Rotation paths and how fast each direction turns (deg/step):
Each turn is a multiple of 5 degrees from 10 to 175, or 0.
Each row of a path follows its step; steps can be skipped.
Rotation 1:
step 2: -.23  -.41  -.01  -.17  .20  .26  .34  -.33  .02  .07  -.30  .14  .11  -.26  -.08  -.21  -.13  -.16  -.22  .08  .07  .11  -.19  .14  -.20  -.20  -.02  .13  .12  -.05  .04  .25  .00  .33  .32  .07  -.10  -.15  .12  .07  -.14  -.07  -.06  .19  .09  .03  -.32  -.39  .01  -.03  -.04  -.06  .26  .19  -.18  -.10  -.13  .21  -.10  -.31  .09  .17  .14  -.16  .06
step 10: .05  -.15  .40  -.18  -.05  .09  -.06  -.10  .16  -.01  -.22  .14  .26  -.04  .13  -.12  -.17  -.51  -.17  .13  -.09  -.02  -.11  -.10  -.12  .17  -.22  .02  -.08  .19  .08  -.16  .10  .32  .03  .10  -.23  -.02  .52  .07  -.13  .06  .03  .08  -.30  -.12  .02  .00  -.02  .03  .27  .49  .03  .12  -.15  .08  -.13  .17  -.05  .11  .01  .08  .22  -.26  .21
step 12: .29  -.42  .11  -.27  .37  -.01  .04  -.02  -.30  .01  .00  .05  .07  -.32  .09  .03  -.38  -.09  -.19  .29  .05  .00  -.10  .03  -.33  .04  -.16  .04  -.11  -.15  -.04  -.13  .13  .07  .01  .11  -.04  .19  .05  -.01  .12  .09  -.25  .44  .07  .06  -.22  -.31  -.05  .01  -.21  .23  .04  -.21  -.12  .23  -.12  -.31  .16  .02  .17  -.19  .13  .18  -.24
step 16: .25  -.60  .33  -.13  .28  .03  -.09  -.03  .00  .07  -.11  .01  .05  -.06  -.18  -.04  .04  .05  -.28  .18  -.22  .06  -.15  -.05  -.33  -.06  .14  -.25  .06  .34  -.12  -.34  -.14  .10  -.16  -.16  -.01  -.12  -.08  .01  -.03  -.15  -.20  .28  -.19  -.20  .02  -.18  -.25  .02  -.17  .09  -.17  .08  .01  .10  -.17  .17  .09  -.04  .14  -.01  .20  -.34  .28
step 17: -.03  .03  -.12  -.28  .12  .35  -.19  -.27  .05  -.06  .26  .03  .03  -.36  -.15  .12  -.01  -.12  -.01  .19  -.18  .26  .11  -.21  -.37  -.03  .14  -.06  -.12  -.05  .14  -.10  .16  .16  -.20  -.04  .05  -.19  -.06  .23  -.07  -.07  .15  .12  -.12  -.20  .25  .02  .27  -.12  -.10  -.13  .23  .18  .07  .69  -.19  -.14  -.07  .02  -.15  -.09  -.07  .03  .23
step 24: -.01  -.37  .01  .02  .21  .23  .36  .06  -.02  .18  -.52  -.06  .06  -.21  -.24  -.09  -.09  -.08  -.21  -.02  -.05  .20  -.08  -.27  -.32  -.26  -.08  -.16  .11  .10  -.01  .12  -.17  .18  -.14  -.07  .08  -.04  .32  -.02  .22  -.18  .04  .21  .08  .02  .14  -.20  .19  -.26  .29  .06  .05  -.36  -.35  .04  -.24  -.02  -.08  -.04  .05  -.19  .24  .08  .01
step 28: .10  -.32  .38  .02  .23  .12  -.15  -.18  -.11  -.13  -.15  .01  -.11  -.06  .00  .14  -.05  -.31  .09  .19  -.11  .11  .29  .01  -.15  -.01  .08  -.33  -.23  .15  -.14  .18  .15  .28  .10  .14  -.19  .07  -.17  .35  .34  .07  -.11  .48  -.19  -.10  .32  -.13  .07  -.28  .14  .09  .00  -.21  -.09  .04  -.25  .20  -.21  -.10  -.26  .04  .04  .00  .06
step 36: -.46  .02  .19  -.30  .04  .07  .22  .14  .23  .09  -.21  .00  .08  -.23  -.37  .37  -.15  -.06  .26  -.06  -.03  .07  .27  .12  -.21  -.18  -.06  .07  -.27  .03  .18  -.11  .13  .25  -.07  .01  .14  .12  -.10  .25  .03  -.11  .05  .04  -.21  -.30  .03  -.45  -.04  -.26  .04  .00  -.12  -.05  -.20  .12  -.05  .09  .15  -.22  -.05  -.03  .35  .02  .26
step 37: .26  -.29  .40  .08  .37  .27  .17  .05  -.07  .09  .04  .11  .01  -.15  -.09  -.09  .04  -.06  -.22  .13  -.12  .03  -.08  .02  -.21  .20  -.11  -.30  -.34  -.05  .09  -.03  -.09  .17  .19  .07  -.12  .15  .24  .55  .33  -.17  .02  .06  -.11  .16  .04  -.16  -.04  .03  .24  .04  -.18  -.11  -.15  .16  -.30  .14  .14  .11  -.08  -.33  .02  .12  .20
Speeds:
-.08  -.06  .02  .01  .04  .00  .00  -.02  -.05  .04  .10  -.03  .00  .03  -.14  -.03  -.03  .08  -.02  .00  -.05  .06  .07  -.02  .00  .02  .08  -.02  -.03  .02  .07  .00  -.01  -.03  .01  -.03  -.09  .04  -.01  -.03  .07  -.06  .01  -.06  -.10  -.06  .04  .03  .00  -.02  .01  -.04  -.09  .03  .00  .03  .03  .02  -.05  .00  -.01  -.05  .00  -.01  .00 -> 35
.11  -.01  -.03  -.06  .00  .07  -.07  .00  -.05  -.02  .00  -.02  .03  -.03  -.05  -.06  -.03  .05  .01  .03  -.03  .03  -.07  -.05  .01  .01  -.04  .05  .05  .06  -.06  -.02  .03  .00  -.13  .02  .02  -.02  -.05  -.09  -.06  .02  -.04  .03  -.09  -.02  .09  .07  .05  .00  .02  .03  .00  .05  -.05  -.03  .00  -.08  .02  .00  .02  -.05  -.02  -.02  -.02 -> 10
-.04  .03  .07  -.04  .00  -.01  -.08  -.01  .04  -.02  -.02  .00  .07  -.02  -.08  .01  -.08  -.04  .02  .01  .06  -.01  .07  -.02  .00  .00  .11  -.03  .05  -.02  -.05  .01  .03  -.01  .04  -.01  .15  -.04  -.05  .07  .03  .03  .00  -.01  -.05  .01  .04  .03  -.04  .03  -.06  -.05  .00  -.07  .01  -.05  -.01  -.05  .01  -.11  -.02  .01  -.06  -.01  .04 -> 130
.01  .04  -.02  .03  .04  .01  .03  -.06  -.04  .00  -.02  .02  -.03  .05  .08  .03  .01  .06  -.03  .09  .06  .03  -.01  -.06  .02  .02  -.05  -.04  -.04  -.11  -.02  .16  -.01  -.01  .06  -.04  .09  -.04  .04  -.02  .04  -.02  .01  -.01  -.02  -.05  .07  .01  -.01  -.02  .01  -.04  -.04  .04  -.08  .01  -.10  -.02  -.02  .00  -.01  -.03  .00  -.02  -.04 -> 110
-.01  -.06  .01  .00  .04  .03  -.06  -.04  .03  -.01  -.06  .02  -.02  -.05  .00  -.07  .02  .01  .04  .10  -.04  -.03  -.06  -.07  -.04  .01  -.02  -.01  .05  .00  .06  -.02  .06  .00  .00  .00  -.04  -.03  .00  -.08  .04  -.03  -.02  .00  .11  .07  .00  .00  -.09  .06  -.08  -.13  -.02  -.02  -.05  -.01  .00  .03  -.08  .03  .04  .01  -.03  .03  .05 -> 100
Rotation 2:
step 3: -.28  -.11  -.01  -.10  -.22  -.15  -.16  -.20  -.12  .02  .06  .01  .12  .50  .19  -.12  -.12  -.05  -.18  -.07  -.01  -.50  .06  .43  .01  .10  -.03  .08  -.11  .17  -.08  -.19  -.25  -.05  .24  -.02  -.10  .12  -.04  .23  -.12  .06  .04  .02  .00  -.45  -.32  -.07  .27  .22  .02  .01  -.10  -.04  -.06  .22  -.15  -.13  -.06  .09  -.28  -.01  -.25  -.02  .11
step 7: -.28  -.20  -.14  -.11  -.17  -.09  -.25  -.08  -.44  .30  -.14  -.07  .17  .25  -.08  -.09  .08  .11  -.10  .23  -.05  .14  -.08  -.13  .05  .08  .22  .04  .14  .17  .28  -.09  -.30  -.07  .23  -.15  .21  .08  -.09  -.28  -.34  -.01  -.28  -.03  -.27  -.35  -.29  .23  -.13  .15  -.05  .21  -.10  .24  .07  -.13  -.03  -.06  .05  -.15  -.06  .01  -.08  -.03  -.17
step 8: -.05  -.15  -.06  -.08  .02  -.34  .12  .17  -.22  .23  .17  .24  .07  .32  .01  .11  -.12  -.08  .17  -.21  .12  .21  .04  -.32  -.04  .07  -.02  -.11  -.02  .07  -.03  -.22  .05  .00  .27  -.45  .11  .21  -.14  .29  .01  -.34  .16  -.23  -.34  -.22  -.29  .21  .08  -.24  -.26  -.03  -.09  .01  -.15  .04  -.24  .08  -.09  -.03  -.21  .16  .04  .15  .07
step 16: .08  .01  -.04  -.11  -.14  -.31  -.22  .01  -.06  .31  -.11  -.08  -.08  .27  .04  .23  .04  .09  -.18  -.09  .14  -.17  -.29  .28  -.15  .27  .14  .16  .21  -.03  -.02  -.04  .28  -.14  .05  .01  -.09  .04  -.28  -.01  .08  .12  -.02  -.22  -.52  -.15  -.34  -.08  .06  .12  -.17  .37  -.06  -.03  -.07  -.01  -.32  .26  .12  .08  .03  -.12  -.29  -.02  -.04
step 17: -.24  -.30  .01  .38  -.17  -.14  -.19  .34  -.24  .17  .07  -.18  .30  -.27  -.15  -.16  .12  .26  .21  -.14  .16  .17  -.03  .20  .10  .02  -.13  .22  -.12  -.05  .08  .10  -.11  -.08  .03  -.23  -.19  .08  -.24  .43  -.11  -.21  -.16  -.14  -.19  -.11  -.24  -.14  .08  -.20  .02  .29  -.20  .02  .05  .15  -.21  -.05  .00  .09  -.02  .12  -.24  .06  .08
step 20: -.40  -.22  .05  .08  .02  -.08  -.02  .24  -.04  .17  -.15  -.02  .28  .06  -.20  -.05  -.04  .25  -.07  .35  -.06  -.15  .06  -.09  .04  .21  -.05  .15  -.08  .17  .06  -.02  .08  .03  .10  -.26  -.16  .06  -.18  .05  .10  -.13  -.20  -.20  -.27  .18  -.54  .00  .04  .15  .29  .26  .07  -.03  -.09  -.05  -.06  -.28  .07  -.27  -.15  -.08  -.34  -.14  .34
step 21: -.27  .24  -.36  .02  .08  -.24  .12  -.07  -.24  .29  .29  .06  -.05  -.11  -.10  -.08  .04  .26  -.29  -.23  .02  -.05  .07  -.11  .07  .08  -.08  -.02  -.38  -.01  -.10  -.27  -.19  -.01  .27  -.01  .19  .11  -.08  .16  -.09  .13  .17  .09  -.32  .11  -.32  .10  .12  .03  .00  .19  .02  -.03  .19  .26  -.36  -.05  .00  -.13  .01  .28  -.28  .11  .14
step 33: -.11  -.11  .08  .06  -.15  -.25  -.13  .11  .10  .20  .04  -.08  .37  .23  .13  -.03  .16  .10  .02  -.02  .06  -.07  -.10  .03  .03  .12  -.16  -.01  .26  .03  .20  -.35  -.27  -.18  .11  -.11  -.07  -.08  -.32  -.10  -.06  .00  .05  .03  -.15  -.07  -.21  .07  .10  .06  .07  .12  -.04  -.13  -.01  .24  -.27  -.29  .00  .35  -.31  -.04  .18  .19  .65
step 34: -.20  .28  -.02  -.24  -.36  -.21  -.14  .17  -.30  .07  -.01  -.10  .04  .35  .12  -.06  -.10  -.13  -.04  -.23  .05  .04  -.16  .28  .23  -.03  .27  .24  -.10  -.03  .14  -.39  -.05  .32  .15  -.04  .00  .08  .03  .11  -.24  -.09  -.23  .12  .07  .01  -.20  .11  -.07  -.05  -.11  .23  -.10  -.14  -.14  .22  -.23  -.15  -.03  -.17  -.04  .04  -.44  .11  .15
Speeds:
.04  -.05  -.02  .00  .08  -.03  .07  .02  .02  -.04  -.06  -.06  .10  .00  .06  -.07  -.04  -.02  .06  -.02  -.03  -.01  -.04  -.05  -.05  .04  .09  .02  -.02  -.03  -.03  .06  .07  -.03  .00  -.05  -.08  .08  .02  -.01  -.02  -.07  -.03  -.04  .04  .01  .01  .05  .02  -.02  .02  .04  -.01  .01  .10  -.06  -.04  -.01  .01  -.02  -.01  .01  -.05  .09  -.03 -> 120
-.01  .00  -.05  .06  -.04  .02  -.01  -.04  -.11  .02  .01  .06  -.01  -.06  .03  -.06  .01  -.02  -.01  -.01  .03  .01  .07  .02  .03  .00  -.02  .00  .02  -.03  -.05  -.03  .08  -.09  -.11  .07  -.02  .08  -.06  -.04  -.01  .06  -.01  -.05  -.02  .02  -.03  .02  -.09  .01  -.01  .04  -.09  .09  .08  -.03  -.01  .01  .03  .05  .00  -.01  .04  .01  .06 -> 70
.02  -.06  -.02  -.05  -.02  .06  .01  .03  -.07  .02  -.02  -.01  -.06  -.01  .02  .04  .00  -.05  .03  -.09  -.08  .01  -.08  -.11  -.02  -.09  .00  -.10  .08  .00  .01  .02  .01  -.02  -.08  .00  .02  -.07  .00  -.05  .01  -.09  .02  .03  -.01  -.08  -.02  -.02  -.10  .00  .03  -.03  .00  .00  -.02  .02  -.04  .00  -.08  .01  -.03  -.03  .00  .07  -.01 -> 20
.06  .01  .05  .00  -.03  -.11  -.06  .14  -.03  -.02  -.03  -.01  .00  .02  .06  .06  .07  .00  -.01  -.03  .07  .09  -.02  .00  .04  -.07  .06  .03  .08  .00  .01  -.04  -.06  .02  .02  .02  .01  .04  -.02  -.02  -.04  -.02  -.09  -.06  -.03  .01  .07  .00  .00  -.01  -.02  .03  .01  .03  .04  -.04  -.04  .08  -.06  .01  -.01  .03  .06  -.03  -.01 -> 40
.04  .08  -.08  -.02  -.01  .01  -.03  -.04  .00  .03  .05  .03  .01  -.03  .08  .04  .03  .06  .03  .00  -.02  .02  -.01  -.12  -.02  .09  .09  -.03  .05  -.02  .00  .03  -.03  .03  .02  .03  .08  .04  .00  -.05  -.03  .02  .00  .11  -.03  .01  -.02  -.07  .01  -.02  .04  .03  .05  .08  .01  -.02  -.03  -.02  .10  .00  .10  .04  .00  -.04  -.04 -> 130
-.01  .05  .02  .00  -.01  -.05  .00  .01  -.02  .00  -.02  -.09  .00  -.02  -.04  -.06  .01  .00  -.15  -.01  -.03  .05  -.05  -.04  -.05  -.03  -.01  .05  -.06  -.01  -.09  -.04  .05  .01  -.07  -.05  .17  -.04  -.03  .03  -.05  -.01  -.01  .02  .02  -.05  .04  .00  .05  .04  .04  .02  -.01  .02  .02  -.06  .06  -.03  .02  -.04  .03  -.08  .02  .02  .01 -> 130
